In the rows, 128 means zero.
One turn moves every row onto another: examples first, then more rows asked
ziba: [ 93 174 129 119 103  96 136 124 117 132 130  82 118  87 123 107 137 171
 154 125 140 150 128 156 109 119 133 143 154 143 135 146 147 133 126]
Lemoz: [ 80  91 137 155 116 114 106 158 123 145 118  77 128 156 125 171 130 152
 128 105 156 147 137 131 140 124 104 134 149 129 148 113 113 121 140]
rakeg: [ 75 184 120 174 134 125 108 134 135 143 109 134 147 157 110 156 117 162
 134 115 142 142 141 196 112 116 135 130 138 170 138 109 124 134 125]
ruzim: [ 84 108 115 192 119 125 113 131 111 158 108 103 134  78  98 181 125 161
 137 157 142 138 135 126 115 124 106 133 146 141 137  82 117 135 139]
muf: [ 90 107 130 176 116 115 114 147 129 141 121  64 137 172 113 168 118 155
 142 125 152 152 113 135 113 112 122 140 144 124 137 107 117 131 133]
toma: [ 85 136 102 131 134 128 106 140 125 158 130 110 159 125  82 114 123 172
 152 149 124 125 122 126  86  94 159 143 155 145 129 115 119 165 141]
fas: [ 80  97 113  93 155 114 111 153 117 166 119 122 140  93 100 100 127 170
 133 140 136 138 131 133 110 107 141 135 147 150 146 118 135 136 140]
Vun: [ 86 191 124 114 113 107 111 114 120 130 118  78 122 107 108 113 136 162
 144  99 143 149 142 167 105 116 131 142 170 145 143 133 133 138 133]
daka: [ 96  96 126 180 124 133 110 136 125 155 136 120 134 102  87 155 120 166
 128 132 166 125 133 140 116 117  80 132 150 147 151  69 143 127 135]
guril: [ 85 159 104 162 113 117 142 130 136 179 102 138 131 114  99 144 134 157
 159 101 128 168 154 137  91 104 155 152 158 129 115 117 106 150 126]
fuz: [ 76 116 120 165 129 117 103 119 109 140  92 165 137 109 114 159 120 180
 142 137 124 160  96 164 118 125 151 138 107 142 152 106  98 135 135]
veg: [ 86 135 120 207 123 123 111 155 126 121 128 111 130  68 124 115 136 156
 143 142 149 133 150 171 115 111 108 147 163 108 124 110 131 144 129]
Dis: [ 89 119 119 113 126 126 124 122 135 172 107 160 134 110 102 124 134 161
 147  61 145 163 167 147 110 115 120 136 151 129 146 108 120 129 132]
mazi: [ 86 101  99 178 143 124 122 124 107 128 100 120 125 110  83 171 116 156
 141 131 159 149 136 139 101 111  91 127 162 126 143  79 130 123 148]
gidi: [ 96 111 126 181 126 136  96 123 124 106 131 116 153  71 119 105 126 164
 156 126 148 131 140 174 107 118 100 132 146  98 141  99 131 139 134]
Boz: [ 77 131 119 180 145 128  83 134 121 118 101 106 137  66 116 120 132 145
 134 118 148 144 163 185 115 117 107 136 166 107 140  95 116 138 138]
vuz: [ 94 165 136 101  96 113 113 107 116 123 135  90 133  93 120 108 138 175
 155  96 141 137 139 153 117 127 118 132 153 140 152 140 136 134 135]
Vali: [ 84 129 120 130 108  91 147 139 102 133 105  84 125 118 142 100 120 169
 156 144 123 170 129 172 114 135 137 139 138 115 137 145 121 124 134]
mepa: [ 73 134 134 141 111 132 108 122 116 131 115 156 158 118 140 161 129 177
 148 101 131 131 153 166 145 144 113 109 116 159 155 129 117 122 135]
Dud: [ 83 136 124 160 136 103 149 139 118 136 110 143 137 114 139 141 114 176
 153 151 137 161 116 183 118 127 138 124 107 159 134 129 149 111 116]
Satog: [ 72 125 136 166 121 121  92 152 124 164 114 175 122 114 117 154 134 177
 112 115 142 138 120 168 144 125 129 144 125 164 158 102 106 136 132]
pame: [ 81 137 141 123  77 121 101 136 116 149 130  89 147 123 140 108 133 174
 142 106 123 130 156 163 141 148 114 135 143 130 156 134  99 139 140]
Punet: [ 90  78 140 149 127 108 112 144 122 151 112  63 137 140 126 158 117 157
 135 132 151 162 111 139 125 125 120 133 126 127 148 105 123 115 128]
runal: [ 68 122  97 115 130 124 112 160 112 145 123 137 137 121  98 128 143 167
 142 115 132 119 157 111 117 103 131 135 177 141 135 137 114 154 158]
seru: [ 87 165 122 139 113 110 115 143 129 141 121  83 131 168 111  91 117 163
 135 108 144 151 140 195 105 118 124 148 165 130 145 117 122 138 135]
sizez: [ 81 131 113 181 126 119 119 142 122 127 116 186 121 151 102 150 123 180
 137 115 148 146 101 169 114 105 131 145 134 143 146 109 120 137 137]
fatet: [106 118 134 137 107 121 139 123 144 195 131 140 147  86 111 112 126 176
 161 114 133 159 130 140  99 117 144 147 119 136 132 106 132 138 111]

gidi -> veg
Vali -> seru
Now these:
Satog -> fuz
muf -> Lemoz
mepa -> Dud
fatet -> guril
mazi -> daka
vuz -> ziba
runal -> fas

One turn moves every row onto another: examples first, then more rows asked
vemer: [132 160 100 101 119 151 102  95 113  84  89 108 126 150 103 151]
vup: [147 106 105 110 141 106 108 123 112  82 111 109 158 150  83  86]
fad: [148 104 133  88 109 116  80 117 129  91 125  97 117 167 102 156]
zedez: [149 118  97  92 120 114 120  88 122  80 111 111  98 128  76 113]
tolem: [138 114 120  80 115 113 118  93 106 100 135  90  98 132  80 124]
sito: [131 103 118 112 140  91  97 114  98  75 106 110 158 142  71 106]
mon: [150 132 117 115 150 116  98 154 137 135 120  89 137 116  75 130]
des: [157  92 112  93 115 109  89 125 148  66 110 100 129 148  99 149]
mas: [137 164 122  87 103 115 120 103 130 122  92 129 153 147 101 124]
keduf: [153 108 125  79 100 130  76 126 131  88 110  92 118 167 104 141]
Roro: [114 139 145  90 142  81  88 105 130 102 122 109 161 127  91 125]
penu: [120 136 107  74 136 142  82 126 120  61  96  79 147 119  89 129]
sanek: [132 144 116  99 166 126 109 100 132  83 142 109 134 146 103 140]
Vobi: [144 161 115  88 101 112 116 101 132 130  92 123 157 148  98 131]
zav: [138 147 112 150 132 126 117 142 133 126 113  93 121 134  90 144]
turot: [117 132 135  99  94 101 129 120 120 100  96  90 164 118 118 146]
vovok: [119 148 122 146 140 122  81 139 121 104  92  97 118 124  73 136]
nenum: [149 143 114 149 136 124 110 136 130 133 106  99 121 129  98 141]
vune: [124 142 124 100 126 118  91 126 140  90  96  96 156 129 120  83]
rami: [132 146 113 115 120 124  91 151 121 124  88  87 134 117  54 152]
dudi: [142 102 102  86 113 107 123 101 118  73 111  89 110 110  76 122]
mibiz: [122 132 128 107  91 102 123 116 119 103  91  85 165 120 120 150]
Robi: [119 143 128  94 120 120 100 129 136  87  92 102 157 126 118  86]
Lova: [128 141 122 144 141 123  74 137 115 112  84  98 120 117  85 133]
Neta: [137 118 113  82 102 130 109 100 103  88 111  83  95 131  87 108]
pote: [140 129 107  74 125 129 129 120 123  95 129  76 154 128  95 169]
vor: [159 105 110  92 119 112  79 113 146  71 103 119 123 161  90 146]
Rivi: [140 136 114 112 124 119  87 148 118 130  85  87 137 107  63 152]
kerus: [149 119 114  92  98 116 117 112  83 122 107 100 154 165  77 128]
tasa: [112 142 149  88 140  83 103 107 129 101 122 119 160 127  93 125]
Dun: [141 137 114 118 146 121 104 160 142 126 122  84 135 120  67 129]
Tasir: [139 111 119 117  93 119 124 114  81 109 104  90 148 162 100 127]

Dun -> rami
vor -> fad
pote -> penu
Now these:
dudi -> Neta
Roro -> mibiz
Rivi -> Lova
Tasir -> vup
tasa -> turot

